Each path is a new rotation, seen through one point. The rows after it are directions, each followed by how far the rotation turns it, in degrees a step (0 if it stays put).
Each turn is a multiple of 5 degrees from 10 to 175, or 0.
Each row of a path follows its step; steps can be skipped.
Rotation 1:
step 1: .03  -.14  -.15  -.29  -.04  .16  .06  .24  .14  .07  -.27  -.22  .22  .03  .02  -.03  .28  -.18  .06  .23  .15  -.27  -.23  .09  .08  .45  -.06  -.02  -.12  -.19  .04  -.35  -.28  .06  .07  .04  .15  -.13  .21  -.27  .09  -.09  .08  -.02  -.01  .03  -.09  -.06  -.17  -.06  .21  .02  .19  -.04
step 2: .30  .26  .15  -.12  -.22  .26  -.14  -.28  -.15  .22  .12  .03  -.23  -.04  .33  .00  .06  .25  .08  -.14  -.07  -.24  -.13  .17  .05  .02  .00  .14  -.02  .17  .08  .15  .02  .21  -.01  .21  -.17  -.13  .33  .00  .05  -.09  -.18  .07  .08  -.16  .05  -.23  -.11  .13  .04  -.05  .15  -.36
step 9: .15  -.32  .01  .04  -.06  .06  -.08  .28  -.10  .05  .35  .00  -.07  .23  .16  .07  .09  .08  .19  .00  .12  .43  .12  -.29  -.18  .10  .04  -.02  -.13  -.16  .00  -.11  -.14  .29  -.09  .13  .10  -.06  -.11  .17  -.33  -.07  .07  -.15  .06  .08  -.25  -.20  .32  .13  -.05  -.17  .10  -.13
step 11: -.24  .06  -.05  -.10  .21  -.30  .03  .11  .03  -.31  -.01  -.05  -.11  -.08  .19  -.06  -.04  -.24  .06  .23  -.06  -.03  .01  .20  .17  .04  -.25  .02  -.02  .14  -.04  .15  -.03  -.06  .23  .04  .19  -.32  .08  -.15  .53  -.04  -.20  -.22  .14  .03  .10  .10  -.06  -.16  .15  -.32  -.08  -.09
step 16: -.14  .07  .23  .02  .00  .04  .01  .10  -.04  -.15  .23  -.28  .01  -.05  -.03  .18  -.07  .00  -.01  -.22  -.08  -.29  .15  -.17  .20  -.31  .18  -.29  -.04  -.04  -.07  .11  -.26  .11  -.07  -.09  .21  -.09  -.17  -.20  .08  .08  .07  -.22  -.37  .08  .25  -.06  -.13  -.10  -.14  .20  .39  -.05
step 25: -.26  -.15  -.15  -.02  -.02  .21  -.35  .15  .09  .07  -.05  .20  .02  .18  -.01  -.06  -.24  .20  .24  -.10  .07  .07  .34  -.08  -.09  .14  .03  .13  -.36  .09  .35  .16  .13  -.08  -.19  .01  .09  -.30  .03  .07  .10  .08  .12  .14  .18  -.29  .19  .04  -.01  -.06  .02  .27  .08  .16
step 28: -.24  -.35  .23  -.23  -.34  -.06  -.14  .08  -.05  .32  .27  .15  .02  .00  .04  -.03  .05  .12  .02  .17  .16  .04  -.20  -.18  -.03  .22  .15  -.15  -.04  .07  .09  .18  -.07  .02  .04  .15  .04  -.07  .00  .09  .05  .07  -.17  -.30  .04  .08  .31  -.12  -.22  .14  -.44  .07  .05  .18
-.03  .01  -.04  .02  .06  .01  -.03  .02  .03  .05  -.02  .04  .04  -.07  .05  .04  .05  .01  -.10  .07  -.01  -.08  .02  -.05  -.09  .01  -.05  .05  -.04  -.02  .00  .07  -.02  .05  -.02  .11  .05  .06  .05  .00  .07  -.03  .00  -.04  .00  .05  .03  .05  -.03  .06  -.01  .03  .03  -.06 : 80
.01  -.05  -.07  -.01  -.11  -.02  -.02  .01  .02  .04  .09  .00  -.03  .08  -.01  -.02  -.08  -.05  -.03  -.03  -.01  -.01  .06  .06  -.02  -.06  -.01  .02  -.01  -.07  .01  -.03  .03  .00  -.08  -.01  .12  .03  -.04  .03  .00  -.01  -.02  -.02  .00  -.06  .00  -.02  -.06  .11  -.07  .01  -.05  -.02 : 115
-.07  .03  .00  .02  .07  .00  .00  -.06  .09  -.01  .05  -.12  -.03  .05  -.06  .06  .00  -.04  .03  .00  -.02  -.10  .08  .07  -.03  -.01  .04  -.03  .00  .02  .05  .04  .00  .03  .01  -.01  .00  -.01  -.03  -.01  .05  -.08  .00  .01  -.03  .06  -.03  .03  .09  -.03  -.05  -.10  -.01  .00 : 135
-.07  .05  -.11  .03  -.02  .00  .05  .10  .06  -.01  .01  .00  .02  .03  .05  .02  -.07  .02  .04  -.13  -.01  .01  -.02  .04  -.03  .02  -.06  .03  .02  -.04  -.06  .03  .00  .01  -.02  .07  -.03  -.03  -.06  -.03  .00  .09  .07  .00  -.01  .03  .02  .03  .07  .01  .04  -.02  .08  .06 : 70
.04  -.10  .03  .07  .04  -.06  -.08  .00  .00  .02  -.02  -.03  -.04  -.01  .05  -.01  -.02  .01  .00  -.02  .02  .10  -.01  .04  -.09  -.05  .01  .03  .09  .02  .03  -.05  -.08  .01  .06  -.01  .06  -.04  .01  -.03  .08  .02  -.02  -.01  .04  .05  .08  .01  .07  .00  -.05  .04  -.01  .05 : 20
-.01  -.04  .06  -.04  .07  -.06  .14  .03  -.03  -.03  .06  .00  .03  .10  .02  .00  .03  .02  -.01  .05  .02  -.03  -.01  -.01  -.01  .05  .03  .00  .07  -.01  .00  .02  .05  .06  -.08  -.04  .04  -.01  .00  -.01  .09  -.03  .02  .03  .04  .00  .03  -.01  -.06  .02  .04  .05  .05  .10 : 145
Rotation 2:
step 1: .05  -.03  .07  .49  .09  -.03  -.14  .01  -.08  -.11  .26  -.11  .17  .10  -.12  .36  .09  .12  -.27  .06  -.13  -.02  .08  -.15  .04  -.01  .15  -.15  .02  .01  -.50  -.04  .03  -.02  -.12  -.07  -.13  -.13  -.10  -.23  .21  .29  -.14  .11  .02  -.07  -.01  .04  -.09  -.03  .22  .03  .15  -.04
step 3: .39  .07  -.03  .05  -.17  .13  .13  .48  -.21  -.01  .10  -.27  -.10  -.20  .06  -.07  -.07  -.06  -.09  .18  .01  .07  .05  -.02  .06  .22  .12  .24  -.11  -.05  -.10  .11  -.30  .00  -.07  .05  .07  -.16  .22  .17  .02  .09  -.12  .03  -.26  -.18  .06  -.23  -.01  .01  -.18  -.05  .08  -.31
step 18: -.18  -.05  -.33  -.14  -.09  .08  -.12  -.01  .10  -.21  .28  -.15  .24  .13  .24  .25  -.10  .11  -.36  .11  .06  .17  .18  -.16  .07  .11  .18  -.01  -.08  -.13  -.17  .07  .02  .33  .01  -.06  -.03  -.09  .06  .21  -.17  .13  -.03  -.15  .05  -.25  .03  -.24  -.01  .21  -.02  -.16  .21  -.20
step 23: .07  .16  -.08  .10  -.28  .01  -.01  -.16  -.05  .09  -.02  -.34  .18  -.23  -.02  -.01  .14  -.07  -.16  .01  -.04  -.06  .01  -.24  .15  -.15  .01  .05  -.04  -.06  -.25  .00  -.03  .04  -.47  -.25  .00  .21  .22  -.01  .11  .12  -.08  -.05  -.31  -.07  .16  -.17  .34  -.23  .03  -.01  .12  -.27
step 26: .00  -.01  -.15  .06  -.30  .11  .10  .31  .02  -.13  .22  -.03  .34  -.03  -.08  -.02  -.09  .20  .04  .02  -.28  -.03  .13  .10  -.16  -.24  .11  -.12  -.31  .20  -.12  .13  .13  -.05  -.03  .00  .12  -.01  -.02  .01  -.15  .23  -.08  .01  -.06  -.32  .04  -.29  .30  -.17  -.26  -.08  .16  -.17
step 27: -.02  .19  -.08  -.06  .12  -.11  -.21  .03  -.07  .15  .34  -.11  -.04  -.07  .17  -.05  -.22  .07  -.08  .06  -.18  .19  .32  -.28  .25  -.11  .27  -.32  -.04  .09  .11  -.18  -.09  .14  -.01  -.13  .14  .24  -.03  .00  -.14  -.10  .15  -.10  -.14  -.05  .04  -.08  -.04  .33  -.22  -.14  .19  -.09
step 31: .16  .05  -.31  -.02  .06  -.16  -.07  .38  -.09  .06  -.14  -.44  -.11  -.15  .06  .16  .00  .04  -.15  .17  .16  -.09  .11  -.06  -.02  -.16  -.03  .04  -.08  .10  -.06  .25  -.21  -.08  -.15  -.09  .12  .07  .19  .01  .22  -.14  -.11  .17  .06  -.40  -.02  -.19  .06  .09  .18  -.02  .30  -.01
.06  -.05  -.09  .05  .01  .03  .06  -.05  .00  -.06  .02  -.02  .00  .01  .05  .03  .03  -.04  -.04  -.04  .01  -.03  .01  .05  .06  -.03  -.03  .10  .05  -.03  .06  .03  .00  -.08  .03  .02  .06  .00  -.03  -.04  -.10  .02  -.10  -.01  -.05  .00  -.02  -.03  -.09  -.01  .02  .00  .05  .01 : 65
-.13  .01  .02  .03  .02  .06  .02  -.08  .10  .04  -.02  .04  -.05  -.03  .01  .00  -.02  .02  .04  -.03  -.02  .11  .03  -.01  .07  .06  .07  .02  -.09  -.02  .06  .00  .04  -.01  .02  .02  -.02  .01  .03  -.06  .00  .02  .01  .03  -.06  -.04  -.04  -.06  -.02  .09  .01  .02  .01  .04 : 130
-.09  -.07  .05  .02  -.06  .06  -.04  .04  .01  -.11  -.01  .01  .04  .08  -.03  .07  .01  .02  .02  -.07  .00  .07  -.03  .01  .00  -.05  .00  .01  .05  .03  -.04  .02  .05  -.04  .04  .01  -.03  -.05  .00  .04  .00  .01  .04  -.08  .00  -.06  .06  .01  -.02  -.02  -.02  -.11  .04  .04 : 90
.00  .01  .04  -.03  -.08  .03  .04  .01  -.05  .08  -.02  .01  .02  .07  .00  -.01  -.07  -.02  .03  .00  -.01  -.05  .08  .03  -.01  .02  .06  -.07  -.08  .03  .07  .02  .03  .02  -.05  -.04  .01  -.02  -.03  .03  -.07  .03  -.09  -.11  -.05  .02  -.06  .04  -.04  -.03  -.07  -.06  -.03  .00 : 35
.01  -.04  -.05  -.01  -.06  -.05  -.01  -.06  .06  .03  .15  .01  .09  .09  .01  -.07  -.01  .06  -.04  -.04  -.10  -.04  -.02  -.01  .03  .02  .01  .03  -.05  .06  .07  .02  .02  -.01  .04  .01  .01  .01  -.05  .02  .02  .02  .08  .04  .05  .02  .01  .04  .04  .03  .02  -.03  .01  -.01 : 40
